In the data rows, 128 means zero.
Some points:
[124 128 142  97 133 108 100 151 116  76 160 128 168 182 126 135  87 118
 133 135 132 135 132]
[139 121  58 147  97 171 141 101 139 166 103 128 118  91 127 127 159 193
 114 108 121 125 141]
[132 134 121 129 142 119 102 152 112 122 134 128 122 119 114 144 143 131
 139 137 164 142 108]
[139 134 132 128 135 131 124 129 124 144 123 127 121 126 113 143 136 131
 137 134 143 131 120]
[132 130 121 138  88 156 160 100 187 159  88 130 125 104 173  77 152 150
  84  80  95  84 154]
[114 163 175  71 136 114 120 183 113  76 160 135 146 156 114 150  99  97
 144 136 116 142 123]
[122 134 163  87 135 107 106 159 113  71 162 127 162 179 121 143  89  95
 137 136 120 138 134]
[139 110 122 117 131 110  99 139 126  90 144 120 165 183 140 116 100 133
 129 134 142 128 136]
[110 134 114 126 152 110 127 147 112 122 141 141 118 139 115 143 117 131
 137 136 144 136  97]
[113 134 121 132 150 108  86 149 112 116 149 135 133 122 114 143 124 131
 138 137 186 142  85]
[131 135 128 134 139 126 130 120 121 148 126 120 115 125 117 144 131 134
 134 135 145 131 108]
[113 138 152  89 131 119 124 148 112  89 155 130 147 156 120 140  97 100
 138 136 111 138 140]
[ 80 161 126 140 123 131  97 101 105 138 159 169 158 133 114 144  88  87
 137 140 138 142 142]
[141 134 121 108 126 122  92 167 129  94 144 124 158 148 117 144 119 148
 137 132 154 135 117]
[127 153 187  88 138 115 134 174 112  88 143 128 129 151 113 147 117  91
 145 142 111 142 129]
[ 89 156 131 136 121 138  98 103 112 138 156 157 163 138 114 145  89  85
 136 136 124 142 147]
[113 135 118 142 117 143 154 100 146 160 109 140 134  97 163  98 132 121
  93 108 108  89 132]
[138 134 133 124 133 131 118 139 122 136 126 128 124 128 114 144 140 133
 138 136 145 134 125]
[111 134 116 140  93 151 161  96 168 160 104 147 130  98 169  88 140 132
  85  87  94  84 140]
[200  31 120 193 168 104 188  85 111 159  97  60  43  93 115 114 177 127
 160 172 112 155 105]
[ 96 150 120 140 139 120  94 101 105 132 150 155 137 119 113 149 111 116
 136 136 168 141 107]
[139 111 122 138  84 164 166 101 190 159  74 123 119 109 176  69 161 153
  87  83  87  87 180]
[171  85 132 154 147 122 177 112 113 146 105  87  69  93 115 128 164 131
 149 152 107 147 114]
[121 132 125 137 105 144 154 118 167 149 106 128 134 100 169  89 141 131
  87  92 104  84 134]
[141 134 132 129 136 126 115 144 119 132 124 122 118 120 114 144 150 131
 138 136 148 139 124]
[104 134 111 140 141 122 134 108 113 149 132 141 116 129 118 140 119 132
 132 134 141 132 106]
[128 124 127 117 157 106 132 166 120 111 139 127 108 138 113 145 128 136
 144 139 134 139  98]
[139 130 121 114 127 118  95 148 127  94 144 128 162 168 131 131 108 139
 132 132 146 130 130]
[139 110  96 147  89 171 156  90 155 166  85 127 115 102 149  99 162 169
 103 101  99 110 169]
[168  80 169 133 173  87 142 166 122 102 131  79  88 139 112 139 144 118
 160 164 128 148 101]
[151 105 121 140  87 168 168 100 173 159  72 113 110 102 163  80 170 160
  96  93  85  99 182]
[ 89 168 121 140 126 136 103 101 103 144 152 165 141 111 111 155 105 111
 136 136 144 142 137]
There is one direction along which these points spread out most. How far along it is each point below, from 0 to 99? The average is 50, and the first point in the table lies past the average.
[168  80 169 133 173  87 142 166 122 102 131  79  88 139 112 139 144 118
 160 164 128 148 101] 59
[121 132 125 137 105 144 154 118 167 149 106 128 134 100 169  89 141 131
  87  92 104  84 134] 31
[139 134 132 128 135 131 124 129 124 144 123 127 121 126 113 143 136 131
 137 134 143 131 120] 51
[139 110 122 117 131 110  99 139 126  90 144 120 165 183 140 116 100 133
 129 134 142 128 136] 60
[139 121  58 147  97 171 141 101 139 166 103 128 118  91 127 127 159 193
 114 108 121 125 141] 30
[113 135 118 142 117 143 154 100 146 160 109 140 134  97 163  98 132 121
  93 108 108  89 132] 34
[139 111 122 138  84 164 166 101 190 159  74 123 119 109 176  69 161 153
  87  83  87  87 180] 18
[200  31 120 193 168 104 188  85 111 159  97  60  43  93 115 114 177 127
 160 172 112 155 105] 34
[ 89 156 131 136 121 138  98 103 112 138 156 157 163 138 114 145  89  85
 136 136 124 142 147] 60
[139 130 121 114 127 118  95 148 127  94 144 128 162 168 131 131 108 139
 132 132 146 130 130] 61
[141 134 132 129 136 126 115 144 119 132 124 122 118 120 114 144 150 131
 138 136 148 139 124] 53
[124 128 142  97 133 108 100 151 116  76 160 128 168 182 126 135  87 118
 133 135 132 135 132] 68
[ 80 161 126 140 123 131  97 101 105 138 159 169 158 133 114 144  88  87
 137 140 138 142 142] 61
[138 134 133 124 133 131 118 139 122 136 126 128 124 128 114 144 140 133
 138 136 145 134 125] 53
[ 89 168 121 140 126 136 103 101 103 144 152 165 141 111 111 155 105 111
 136 136 144 142 137] 58
[104 134 111 140 141 122 134 108 113 149 132 141 116 129 118 140 119 132
 132 134 141 132 106] 52
[114 163 175  71 136 114 120 183 113  76 160 135 146 156 114 150  99  97
 144 136 116 142 123] 71
[151 105 121 140  87 168 168 100 173 159  72 113 110 102 163  80 170 160
  96  93  85  99 182] 19
[128 124 127 117 157 106 132 166 120 111 139 127 108 138 113 145 128 136
 144 139 134 139  98] 59
[111 134 116 140  93 151 161  96 168 160 104 147 130  98 169  88 140 132
  85  87  94  84 140] 27
[122 134 163  87 135 107 106 159 113  71 162 127 162 179 121 143  89  95
 137 136 120 138 134] 70
[141 134 121 108 126 122  92 167 129  94 144 124 158 148 117 144 119 148
 137 132 154 135 117] 62
[132 134 121 129 142 119 102 152 112 122 134 128 122 119 114 144 143 131
 139 137 164 142 108] 58
[ 96 150 120 140 139 120  94 101 105 132 150 155 137 119 113 149 111 116
 136 136 168 141 107] 60
[131 135 128 134 139 126 130 120 121 148 126 120 115 125 117 144 131 134
 134 135 145 131 108] 51
[113 138 152  89 131 119 124 148 112  89 155 130 147 156 120 140  97 100
 138 136 111 138 140] 64
[132 130 121 138  88 156 160 100 187 159  88 130 125 104 173  77 152 150
  84  80  95  84 154] 22
[139 110  96 147  89 171 156  90 155 166  85 127 115 102 149  99 162 169
 103 101  99 110 169] 23
[113 134 121 132 150 108  86 149 112 116 149 135 133 122 114 143 124 131
 138 137 186 142  85] 64
